Rotation paths and how fast each direction turns (degrees each step):
Each turn is a multiple of 5 degrees from 10 to 175, or 0.
Each row of a path follows its step; steps can be skipped.

step 0: | -14.1 | -37.0 |  20.5 | -23.4 |  -6.9 |  -0.3 | -19.2 |  14.6 |  -3.9 |  26.8 |  -0.9 |  16.4 |  -5.4 |  -2.1 |  12.1 |  -2.6 |   7.1 |   4.0 |   7.3 |   1.7 | -13.5 |   8.6 | -12.3 |   2.4 |  10.7 |   4.3 |  21.8 |   2.3 |  15.4 |   4.7 | -20.7 | -17.4 |  -7.0 |   0.7 |  11.3 | -18.5 |  -8.8 |  22.9 |  -6.4 |  13.6 |   1.7 |   4.4 |  -0.5 |  -8.3 | -28.9 | -19.7 |  -8.8 |   1.6 | -13.3 |  21.1 |  -4.7 | -12.5 |  30.9 |  -7.3 |  -1.4 |  14.4 |   3.0 |  16.1 |   5.0 |  -4.7 |  -2.1 | -15.7 |
step 1: | -22.5 |  21.0 |  12.4 |   0.7 | -20.5 |  13.9 |  -4.4 |  -5.7 |   1.6 | -10.6 | -17.8 |  -3.8 | -12.9 |  16.3 |  -4.4 |  -5.5 | -35.6 |   4.1 |  -1.9 | -12.1 |   2.7 |   2.4 | -13.9 |  -0.8 |  14.0 | -20.7 |   4.5 |  -1.9 |  26.3 |  -3.9 |  -3.9 |  -2.5 |  22.5 |  -8.7 |   8.9 |  -0.6 |  33.4 |  -8.2 |  -0.1 |  13.1 |   9.9 |   7.2 | -17.9 | -26.7 | -12.5 |  -1.7 |  -1.2 | -15.6 | -16.7 |  -3.9 | -11.5 |  11.5 | -17.2 |  -7.2 |  -6.8 |  11.2 |  -8.2 |   6.6 | -20.2 |  -8.4 |  11.4 | -22.2 |
step 3: |  -0.5 |  -0.7 | -17.2 |  17.2 |  -1.6 |   4.5 | -16.6 |  -4.1 |  10.5 |   2.1 |   8.8 |  -6.0 |  16.5 |  -2.3 |  -1.6 |  -7.1 |   7.9 |   2.0 |  19.7 |  -9.6 |  17.5 |  22.4 |  23.2 |  -4.6 |   9.4 |   9.6 |   1.4 | -13.8 | -13.2 |  -3.9 | -20.1 |   4.0 |   4.4 |   5.2 |  -1.5 | -18.7 |  -7.3 | -25.6 | -15.2 |  10.4 |  17.6 |   9.6 | -17.1 | -13.9 | -20.0 |  -8.7 |   3.1 | -16.6 |   0.5 |  -4.1 |  15.1 | -45.4 |  10.7 |  -7.1 | -11.7 | -24.4 |  16.0 |  18.5 |   9.9 | -12.5 | -14.6 |  -1.1 |
step 4: |  -3.8 |  -1.2 | -11.2 |  18.7 |  11.6 |   6.1 | -14.5 |  32.2 |  25.9 |  -1.4 |  21.3 |  27.2 |   1.7 |  16.7 |   1.7 |  13.9 |   2.3 |  -4.3 |   1.2 |  -8.1 | -16.8 |   6.6 |  -1.7 | -14.6 |  21.6 | -16.1 | -12.2 |  -6.8 | -17.3 | -11.4 | -19.8 |  18.2 |  -2.2 | -17.2 |  -5.9 |   0.4 |   1.1 |  -9.8 | -16.7 |  -9.0 | -15.9 |  -1.7 |   4.8 | -20.2 |  11.7 |   3.8 |  -1.4 | -13.0 | -24.3 |   0.4 |  -6.0 |   5.9 |   6.0 |   3.4 | -11.7 |   6.3 | -11.8 | -22.1 | -34.6 |   4.8 |   3.2 |  -7.7 |
step 6: | -13.3 |  10.5 |   6.8 |  15.1 |  25.8 |  24.2 |  11.0 |  14.6 | -10.2 | -14.0 |   9.6 |  -1.7 |  -9.6 |   2.8 | -17.5 |  -9.8 |  -4.7 |  -0.1 |  -9.6 |   6.0 | -11.7 |  14.5 |   4.4 |  -4.8 |   4.6 |  -0.2 |  -8.9 |  15.5 |  22.2 |  14.2 |   1.4 | -11.8 |   5.4 |   1.5 |  -8.7 |  15.5 | -12.2 | -29.2 |   4.4 |  -7.5 |   1.1 |   7.3 |   0.6 |  34.1 |   0.6 |  -5.6 |   3.4 |  -5.9 |  -3.9 | -22.1 |  -9.5 | -28.3 | -13.9 |  18.9 |   1.1 | -28.5 |  -6.7 |  22.7 |  -1.5 |   9.5 | -15.2 |  20.7 |
step 7: |   5.8 |  14.4 |   6.7 |  -2.3 |  29.4 |  -8.4 |  -2.4 |  -1.8 |   8.5 |   7.4 |  10.8 |  24.1 |   4.8 |  -9.8 |   7.1 |  11.9 |   5.6 |   5.5 |  -2.7 |  -4.9 |  -6.9 | -17.3 |  -1.8 |  11.7 |  -7.4 | -13.0 |  43.8 |  -9.1 |  -6.7 |   4.4 | -26.6 |   1.9 |  -7.6 | -33.1 |   6.3 |  19.3 |  -7.2 | -12.3 |  -6.2 |  -6.3 |   3.9 |  -4.7 |   4.7 |   1.7 |  38.3 |  -2.8 |  -6.3 |  -2.0 |  12.9 |   3.0 |   8.9 | -19.7 |   2.4 |   3.6 |  -7.0 |   8.5 |   2.5 |   9.8 |  20.1 |  25.5 |  15.5 |  12.3 |
step 8: | -21.9 | -13.5 | -21.0 |  -2.4 | -12.3 | -13.8 |  -6.9 |  -7.3 |  18.7 |  -1.0 |   2.5 |   2.4 |  -0.4 |  -2.4 |  11.1 |   3.0 |   4.3 | -23.0 |  -8.0 |  -3.6 |  -5.6 |  10.6 |  12.8 |  15.1 | -26.4 |   4.5 |   0.5 | -10.2 |  -5.4 |  -8.5 |  24.8 | -25.9 | -23.6 |  -8.9 |  -7.2 |  27.4 |  23.3 |  -7.7 |   8.2 | -24.2 |  25.0 |   6.0 |  15.8 | -17.6 |   1.0 |   0.3 |   5.9 | -22.6 |   1.9 | -13.0 | -21.0 |   4.2 |  -2.1 |  19.5 |   5.6 |   3.1 |  -0.9 |  -3.8 |  18.4 |   0.8 |   9.1 | -11.1 |
step 10: | -14.8 |  11.3 |   7.7 |   6.7 | -23.0 | -19.6 | -10.4 | -10.2 |   0.0 |   2.8 | -22.2 |   6.8 |  -0.1 |  11.0 |  -1.3 |   0.5 |  -8.3 |  -1.2 |  16.1 |   1.1 |  25.6 | -20.7 |   3.0 |  18.5 |  -0.8 |  -4.4 |   0.4 |  17.1 | -15.3 |  11.4 | -19.4 | -16.8 |   6.1 | -21.5 |  24.4 |  13.1 | -12.0 |   4.5 |   0.5 |  38.2 | -14.5 |   1.2 |   2.7 |  24.6 |   6.8 | -13.4 | -13.9 | -12.5 |   4.3 | -12.5 |  -0.4 |  15.0 |  -3.7 |   1.7 |   1.3 |  -5.2 | -15.1 |  21.9 |  23.7 | -11.2 | -13.9 |  -5.8 |
step 11: |   3.8 |  13.9 | -24.4 | -14.1 |   6.5 |   6.5 |   2.6 |   1.8 | -30.2 | -22.4 |   7.1 |  20.5 |  -4.6 |  -0.5 |   0.8 |  -3.2 |  -8.5 | -12.2 |  -6.6 |   8.8 |  34.8 | -15.6 |   4.9 |  -0.2 |  16.6 |  -1.3 | -19.9 |  12.8 | -17.8 |  17.1 |  11.2 |   2.2 | -14.0 |  -0.1 |  11.6 |   4.3 |  26.4 |  -8.1 | -10.1 |  -9.4 |  18.1 | -18.6 |   4.4 | -15.8 |  24.9 |  19.8 |   5.0 |  -2.8 |   1.8 | -13.2 |   6.6 |  11.9 | -19.5 |   1.7 |   4.2 |  13.6 |   6.0 |  -3.5 |   6.7 | -27.9 |   0.4 |   8.5 |
Directions:
| -5.5 |  0.0 |  0.0 | -0.5 |  1.9 |  3.4 | -3.7 |  3.8 | -1.5 |  1.5 |  5.0 |  0.4 |  2.9 | -2.6 |  4.3 |  7.7 | -3.5 | -6.0 |  0.1 |  3.6 |  0.6 | -2.1 |  0.5 | -0.9 |  1.3 | -3.2 | -1.7 |  3.7 | -1.6 |  4.4 |  6.7 |  6.4 | -5.9 |  3.7 |  0.5 |  1.5 |  2.8 | -1.1 | -2.8 | -4.0 | -5.5 |  7.0 |  3.0 |  2.5 | -5.3 | -3.4 | -2.8 |  6.1 | -3.2 | -1.7 | -0.5 |  1.1 | -4.3 |  3.7 | -4.0 |  2.1 | -4.0 |  1.5 | -0.2 |  1.8 | -4.4 | -1.4 | => 160
|  4.1 |  0.8 |  2.3 |  0.6 | -0.3 | -2.0 | -8.7 | -0.7 | -1.0 |  3.6 | -0.5 | -3.8 | -7.7 |  2.3 |  1.4 | -1.4 | -0.7 | -2.1 |  4.1 |  1.6 | -8.8 | -5.7 | -1.4 |  0.4 |  2.0 | -3.3 | -0.1 | -0.4 | -1.6 |  3.4 |  2.7 |  3.0 |  3.5 |  0.6 |  4.2 | -5.2 |  3.3 | -2.2 |  1.9 | -0.6 |  3.0 | -2.6 | -0.6 | -2.5 | -9.6 |  3.2 |  3.1 |  6.1 | -1.7 |  5.7 |  2.4 |  1.2 |  0.5 | -4.4 |  6.4 | -3.5 |  2.7 |  2.0 | -2.3 | -1.9 |  1.0 |  1.5 | => 20
| -3.2 |  2.4 | -1.2 | -1.7 |  1.4 | -7.1 |  1.4 | -0.5 |  5.8 | -7.2 | -2.2 | -0.4 | -2.6 | -0.7 |  1.5 | 10.8 | -2.1 |  1.9 |  4.1 | -2.2 |  0.7 | -5.9 |  1.7 |  0.0 | -1.9 | -0.7 | -4.2 | -3.9 |  1.5 |  7.6 | -1.8 | -0.4 |  4.5 | -1.5 |  4.3 |  0.2 |  1.0 |  3.7 |  4.7 | -5.3 |  0.9 | -3.4 | -1.2 | -5.9 |  5.2 |  0.6 |  2.1 |  1.5 | -5.0 | -4.1 |  2.1 |  2.2 | -0.8 |  2.6 | -3.2 |  2.5 | -1.2 | -1.7 | -1.4 | -0.3 |  5.0 | -4.1 | => 115
|  6.2 | -8.2 | -6.5 | 10.0 | -1.1 | -2.8 | -4.5 |  2.7 |  1.3 | -1.9 |  5.5 | -0.8 | -0.1 |  2.8 |  2.4 |  3.7 |  1.9 | -2.4 | -0.2 |  1.2 |  2.6 | -4.0 |  2.4 | -0.1 | -1.0 |  4.5 |  1.4 | -1.8 |  3.5 | -5.8 | -2.4 |  1.3 |  4.1 |  1.7 | -1.0 | -1.8 | -1.3 |  4.8 | -0.7 |  3.9 |  6.3 | -2.6 | -2.2 |  0.0 | -2.7 |  1.9 | -6.7 |  0.9 | -0.5 |  0.7 | -3.4 |  3.5 | -4.4 |  4.6 | -0.8 | -1.3 | -6.7 | -0.6 |  1.8 |  3.8 | -1.8 |  0.7 | => 70
| -1.9 |  5.7 | -0.5 |  5.8 | -8.0 |  4.1 |  1.3 | -4.5 |  7.5 | -5.5 |  0.9 | -3.9 |  0.5 | -0.6 |  4.9 | -2.5 | -2.3 | -4.3 |  4.5 |  0.2 |  2.3 | -3.6 | -2.2 |  6.2 | -4.8 | -0.8 | -2.8 | -2.2 |  1.8 | -1.0 |  2.8 | -3.6 | -0.9 | -4.7 | -3.4 | -3.1 | -1.5 | -0.9 | -2.1 |  2.3 | -2.3 | -0.2 | -2.4 | -0.2 | -1.8 | -7.3 | -0.4 |  4.5 |  2.5 |  5.0 | -1.5 | -6.7 |  0.9 | -4.1 | -3.0 | -0.7 | -0.3 |  0.8 |  6.5 | -0.2 |  1.3 | -2.4 | => 155
| -0.8 |  5.0 | -7.4 |  0.9 | -0.7 |  1.1 | -2.3 |  4.9 |  1.1 | -1.5 | -1.3 |  0.1 |  2.1 |  0.2 | -0.9 |  2.5 | -0.6 | -1.8 | -7.2 |  2.6 |  3.1 | -0.6 |  2.6 |  4.0 |  0.2 |  0.1 | -3.9 |  6.5 |  1.7 | -1.2 | -3.1 |  2.5 | -3.2 |  4.5 |  6.8 | -4.2 |  0.1 |  4.4 |  2.2 |  2.6 | -2.6 | -3.0 |  3.2 | -3.4 | -3.8 | -1.9 |  0.2 | -6.9 |  7.5 | -1.0 |  3.7 | -0.6 |  0.9 | -7.4 |  0.8 | -2.4 |  2.2 |  4.4 | -5.2 |  4.4 |  5.0 | -3.2 | => 40
